The same turns and mirrors carry the whole set onto itself and the rows of a family onto each other. Which other rows belong to the same family as each row named below? List them in the order they appear above.
These 30 rows form 5 families of 6 rows each.
dos: 0.765, 2.341, 0.578, -2.421, 2.975, -2.822, -1.836, 1.428, 1.198, 1.789, 0.068
Giv: -2.202, 1.350, 0.046, 2.932, 0.831, 0.096, 1.845, -0.893, -2.886, 0.424, 0.639
fevez: 0.299, -3.162, 1.073, 1.541, 0.420, -0.278, -1.333, -2.004, -0.801, -1.633, -0.054
kug: -1.958, -0.489, -0.842, 0.984, -1.438, 2.196, -0.602, 0.355, -2.468, -0.095, -1.913
golag: 1.073, 2.756, -0.979, -1.913, 1.877, -0.208, 0.293, -3.196, 2.419, 1.726, -0.584
poto: 2.145, 0.918, 3.615, -0.481, 1.420, -1.464, 0.222, 0.705, 1.118, 3.326, -1.758
zez: 0.097, 3.125, -0.052, -1.034, 0.108, -1.243, -0.113, -3.083, 3.108, 2.384, -0.693
dab: 0.646, 3.357, -0.041, -1.975, 1.947, -1.403, -0.979, -2.326, 2.465, 2.537, 0.137
dof: -2.838, 0.767, 0.621, 2.168, 0.724, 0.225, 1.171, -1.221, -3.577, 1.511, 0.737
refi: -1.867, 1.122, 0.694, 2.747, -1.370, -0.881, 1.120, -0.824, -2.861, 0.135, 0.799
nasul: -0.395, 1.792, -0.077, -2.600, 2.782, -2.597, -1.216, 1.618, 1.185, -0.079, 0.817
toset: 2.222, 2.516, 2.737, -2.017, 2.050, -1.123, -0.038, -0.383, 0.936, 3.792, -0.954
gedag: -1.926, -0.535, 0.867, 2.580, -0.300, 0.627, 0.747, -0.843, -3.452, -0.223, 1.047
Buzu: -2.743, 1.071, 1.057, 1.908, 1.083, -0.294, 1.239, -0.738, -3.425, 0.867, 2.092
lib: -2.433, -0.648, 0.224, 1.120, -1.168, 1.829, -1.261, 0.717, -1.076, 0.919, -3.349
Nebiv: 1.844, -1.973, 1.114, 2.208, 0.302, 0.538, -3.315, -1.474, -0.906, -0.194, 0.714
Nol: 0.035, -2.499, 0.533, 2.507, -0.294, 1.425, -2.042, -1.465, -1.552, -0.736, -0.209
Poko: -1.334, 0.289, -1.189, -1.205, -1.481, 2.215, -0.573, 0.341, -1.659, 0.415, -2.807
gali: -0.694, 1.384, 0.054, -1.421, 2.966, -3.767, -1.230, 1.597, 1.760, 0.303, 0.311
fareg: 1.836, 1.165, 3.915, -1.161, 1.410, 0.376, -0.037, 0.251, -0.167, 4.367, -1.377
tuki: 0.800, 3.701, 0.059, -1.074, -0.153, -0.407, -1.224, -2.706, 2.749, 2.148, 0.092
govas: -0.017, 3.743, -0.987, -0.921, 0.021, -0.636, -1.375, -3.410, 1.908, 2.298, 0.856
pavi: 1.730, 1.622, 4.097, -0.951, 2.356, -0.531, -0.187, 0.680, 0.706, 3.694, -0.692
tov: 1.622, -2.159, 0.362, 3.206, 1.084, 0.197, -1.827, -1.560, -1.085, -1.165, 0.115
Pep: -0.127, 0.987, -0.094, -2.397, 2.904, -2.832, -1.976, 1.994, 0.147, 0.109, 0.957
Golis: -0.640, -0.443, -1.091, 0.897, -0.644, 2.212, -0.396, 0.479, -1.424, 0.041, -3.828
Mek: -0.888, -1.011, -1.071, -0.697, -0.874, 1.718, -0.713, 0.394, -2.287, 0.119, -3.211
zofo: 1.328, -1.915, 0.077, 2.863, 0.183, -0.257, -2.871, -1.752, -1.680, -0.271, 0.818
zabu: 3.807, 2.373, 2.406, -0.295, 1.545, -1.095, -0.153, 0.695, 0.347, 3.485, -1.113
ver: -0.478, 2.307, -0.178, -0.631, 4.318, -2.216, -1.672, 1.905, 1.291, 1.754, 0.164

Same family as ver: fevez, golag, refi, lib, zabu
Same family as toset: dos, kug, dab, gedag, Nol
Same family as Golis: Giv, poto, zez, gali, tov
Same family as fareg: Buzu, Nebiv, Poko, govas, Pep

The same turns and mirrors carry the whole set onto itself and the rows of a family onto each other. Which other rows belong to the same family as each row named below? List them in the order they appear above.
These 18 rows form 3 families of 6 rows each.
V: 0.500, 0.005, -0.461, 1.870, 0.011, 3.509, 2.409, 0.024, -3.147, 0.218, -1.327, 2.184, 1.437, 0.404, 2.417, -0.900, 3.058, -3.629, 3.495, -2.065, 1.773, 1.165, -0.274, -4.849, -3.329, -3.645, 0.474, 1.708, -1.231, 0.772, 0.463, 0.997, 1.443, 0.299, 2.958, -0.165, -0.892, 4.657, -2.726, -0.379, 4.795, -2.279, -1.014, 1.774, 1.866
P: 1.153, 1.443, -1.661, 0.582, -2.243, -2.772, -0.920, 1.468, -0.588, 0.765, 2.570, -0.222, -1.834, 2.115, 1.437, 1.736, 4.188, -0.502, 3.068, -1.060, -3.127, -1.237, 0.100, 0.891, -0.965, -0.661, -0.035, -0.334, -2.916, -3.336, 1.171, 1.932, 1.545, 0.834, 0.708, 1.781, 0.055, -0.020, 3.728, -1.497, 4.002, 1.989, 2.101, 3.001, -3.474
S: -1.785, -0.406, -4.112, 3.898, -0.057, 0.770, 0.518, 2.663, 0.726, 0.917, -0.971, 3.228, 1.584, -0.666, 1.951, 0.699, 2.577, -4.215, 0.907, -0.508, 0.770, 2.004, 1.291, -0.897, -2.949, 1.794, 0.864, 1.519, -3.003, -3.206, 2.987, 3.193, 3.180, 5.555, -0.267, -0.831, -0.005, 4.632, 1.842, -1.948, 0.081, 0.257, 2.144, 3.735, 0.621
U: -0.522, 5.402, 0.929, 1.329, -2.056, 2.490, 1.344, 2.526, -1.679, -1.571, 0.005, -1.118, 0.552, -0.176, 1.885, -0.261, 3.156, -0.183, -2.303, 0.120, -2.955, -3.576, 0.164, -2.057, -1.594, -2.386, 0.124, 0.174, -1.869, 0.522, 4.198, 2.316, 3.206, -0.367, 2.514, 1.538, -0.951, 2.020, 2.861, -2.388, 4.215, -1.686, -2.146, 6.835, -3.820
F: -0.460, 4.103, -1.534, 1.501, 0.974, 1.059, 5.620, 0.488, 0.834, -1.868, -0.684, 0.059, -3.005, -0.228, 0.847, 2.655, 3.493, -0.800, 1.489, -1.166, 0.694, -1.768, 2.283, -1.363, -3.446, -0.671, 2.642, -0.021, -3.684, -2.485, 1.380, 3.497, -0.490, 0.606, -1.323, -4.931, -2.177, 3.730, 1.014, -2.035, 2.171, -0.103, -1.425, 0.864, 0.335
X: 0.898, -0.850, -2.479, 1.423, -0.839, -1.881, 1.377, 2.333, 0.293, 1.325, 1.841, 0.452, -2.459, 2.718, -0.567, 3.144, 4.895, -1.649, 1.875, -2.806, -4.594, -0.008, 1.351, 0.187, -1.020, -1.574, -1.213, -1.434, -2.516, -1.848, 2.254, 3.067, 1.335, 2.164, -0.856, 0.691, 1.063, 0.605, 3.562, -2.473, 4.110, -1.606, 0.851, 2.196, -2.446
Q: 0.130, 4.433, -0.667, 2.346, 0.118, -0.280, 4.812, 0.030, -0.612, -2.327, -0.663, -0.356, -3.919, -1.821, 2.210, 3.469, 3.208, -0.584, 1.524, 0.816, 0.892, -2.583, 0.270, -2.493, -3.065, 0.295, 4.187, -0.098, -4.197, -0.892, 2.624, 0.511, -0.931, 2.284, 1.175, -2.064, -1.496, 1.306, 1.395, -2.449, 3.200, 1.195, -1.152, 2.545, -0.499
B: 2.339, 1.283, -0.339, -0.233, -0.944, -1.656, -0.780, 2.055, 0.360, 0.104, 0.566, 0.769, -2.989, 0.027, -2.757, 2.610, 4.384, 0.996, 1.956, -1.801, -1.808, -0.011, -0.453, 1.020, -2.040, -1.202, -0.169, -1.202, -3.070, -3.189, 0.414, 1.622, 1.335, -0.848, -0.090, 1.829, 1.843, 1.200, 1.705, -2.650, 6.060, 0.413, 2.763, 2.476, -0.785
K: 0.444, 0.398, -3.271, -1.896, -2.761, 1.424, 3.347, 2.613, 0.837, 0.163, -0.897, 1.224, -1.121, 0.778, 2.603, -3.214, 3.421, -3.179, -2.053, -3.967, -0.608, 0.962, -0.193, 0.437, -2.381, -0.864, -4.650, 2.025, -2.416, -0.308, 1.639, 4.087, 2.420, 3.390, 1.625, 2.813, -0.700, 1.518, 0.111, -2.724, 4.715, 0.497, 0.313, 4.031, 2.089
T: -1.022, 1.677, -1.121, 1.218, -0.525, 2.332, 3.713, -0.030, -3.555, -0.060, -1.874, 1.993, 0.880, 0.090, 3.701, 1.565, 4.051, -2.924, 2.841, -1.449, 1.696, -2.016, 0.354, -5.014, -2.357, -4.769, -0.841, 2.874, -1.663, 1.682, 2.273, 0.560, 1.424, 0.650, 4.802, -0.123, -0.729, 4.381, -2.310, 0.158, 2.220, 0.223, -0.157, 4.409, -0.704
J: 1.208, 2.974, -1.278, 2.386, -0.392, 1.717, 3.221, -0.181, 1.034, -3.710, -1.367, 1.187, -1.976, -2.325, 0.490, 2.396, 1.639, -1.018, 0.722, 1.139, 0.765, -0.808, 0.729, -1.778, -4.131, 0.929, 4.528, -0.390, -3.617, -2.755, 1.110, 0.255, -1.153, 0.894, -0.452, -1.233, -0.250, 3.126, -1.124, -2.006, 4.103, -1.331, -2.929, 2.456, 1.649
E: -1.770, -0.614, -3.917, 2.915, -0.213, -1.844, 0.177, 2.054, -0.141, -1.316, 0.491, 2.806, 1.949, -0.564, 4.317, 2.686, 3.605, -2.678, 0.790, 1.037, 2.579, 1.278, 0.546, -0.742, -1.835, 0.878, 0.891, 2.891, -2.258, -3.300, 3.223, 0.613, 0.558, 3.966, 1.780, 0.063, -0.015, 4.839, 1.893, 0.053, -0.095, 1.285, 1.181, 4.485, -0.709
Z: -0.020, 1.042, -1.709, 1.504, -0.362, 3.958, 4.566, -1.112, -2.310, 2.114, -2.082, 3.563, 1.933, -0.100, 1.528, 0.222, 3.217, -1.563, 2.629, -1.448, 1.248, -1.896, 2.336, -3.384, -2.226, -4.246, -1.268, 0.859, -1.897, -0.510, 1.659, 3.782, 2.103, 0.366, 1.974, 0.211, -0.914, 5.034, -3.200, -0.252, 0.870, -1.130, 0.707, 4.901, 0.786
N: -1.133, 5.238, 0.611, 0.057, -0.303, 2.732, 3.068, 1.975, 0.768, -0.624, -1.146, -0.022, -1.000, 0.122, 0.472, -0.526, 4.171, 0.101, -2.631, -2.043, -2.460, -2.742, 2.096, 0.048, -0.599, -3.030, -0.197, 0.169, -1.152, -0.121, 5.270, 1.580, 3.147, 0.292, 0.321, 0.753, -0.079, 4.582, 2.118, -2.441, 3.803, -4.543, -2.141, 6.005, -1.984
R: 0.910, 5.074, 0.782, 2.466, -0.653, 2.835, -0.429, 2.781, -1.297, -2.804, -0.951, -0.345, 1.629, -0.646, -1.382, 0.379, 2.861, -0.321, -1.333, -1.683, -3.258, -1.085, 1.594, -2.714, -2.888, -2.462, 0.268, 0.004, -1.372, 0.223, 2.582, 1.703, 3.333, -2.616, 1.313, 0.278, 1.415, 4.349, 0.486, -3.039, 4.967, -2.778, -2.341, 4.989, -2.305
D: -2.129, -2.679, -2.339, 2.056, -0.446, 0.096, -1.100, 2.031, 0.714, -0.133, 0.023, 2.097, 2.159, -0.643, 2.360, 0.871, 4.015, -2.744, 0.590, 1.186, 2.377, 3.257, -0.955, -0.354, -1.809, 0.284, 0.835, -0.976, -1.322, -4.551, 2.151, 0.498, 0.957, 2.356, 1.328, 0.470, 1.318, 4.524, 0.646, -0.047, 2.388, -1.285, 2.216, 3.151, 0.995
G: 1.084, 0.787, -0.245, -0.442, -0.605, 0.651, 0.382, 4.789, -1.276, -1.218, 0.651, 0.851, 0.915, 0.267, 0.787, -2.153, 3.803, -0.853, -3.319, -2.580, 1.998, 2.882, -2.312, -0.561, -2.895, -0.863, -3.786, 2.570, -1.835, -0.221, 1.110, 4.451, 1.993, 1.270, 1.347, 2.078, -1.495, 2.936, 2.480, -2.428, 6.569, -1.189, -0.002, 3.628, 2.163
W: 0.677, 1.735, -2.021, -1.756, -2.349, 0.262, 1.060, 3.293, -1.528, -0.765, 0.798, 1.717, -0.110, 1.289, 4.002, -2.259, 3.271, -1.952, -1.086, -2.458, 1.539, 0.003, -1.609, -0.175, -2.150, -1.249, -3.747, 5.659, -2.465, -0.296, 1.156, 3.509, 2.374, 2.624, 2.278, 3.388, -2.926, 2.585, 2.033, -1.027, 5.013, 1.170, -0.401, 4.751, 0.494

Same family as K: S, F, X, Z, N
Same family as J: V, B, R, D, G
Same family as W: P, U, Q, T, E

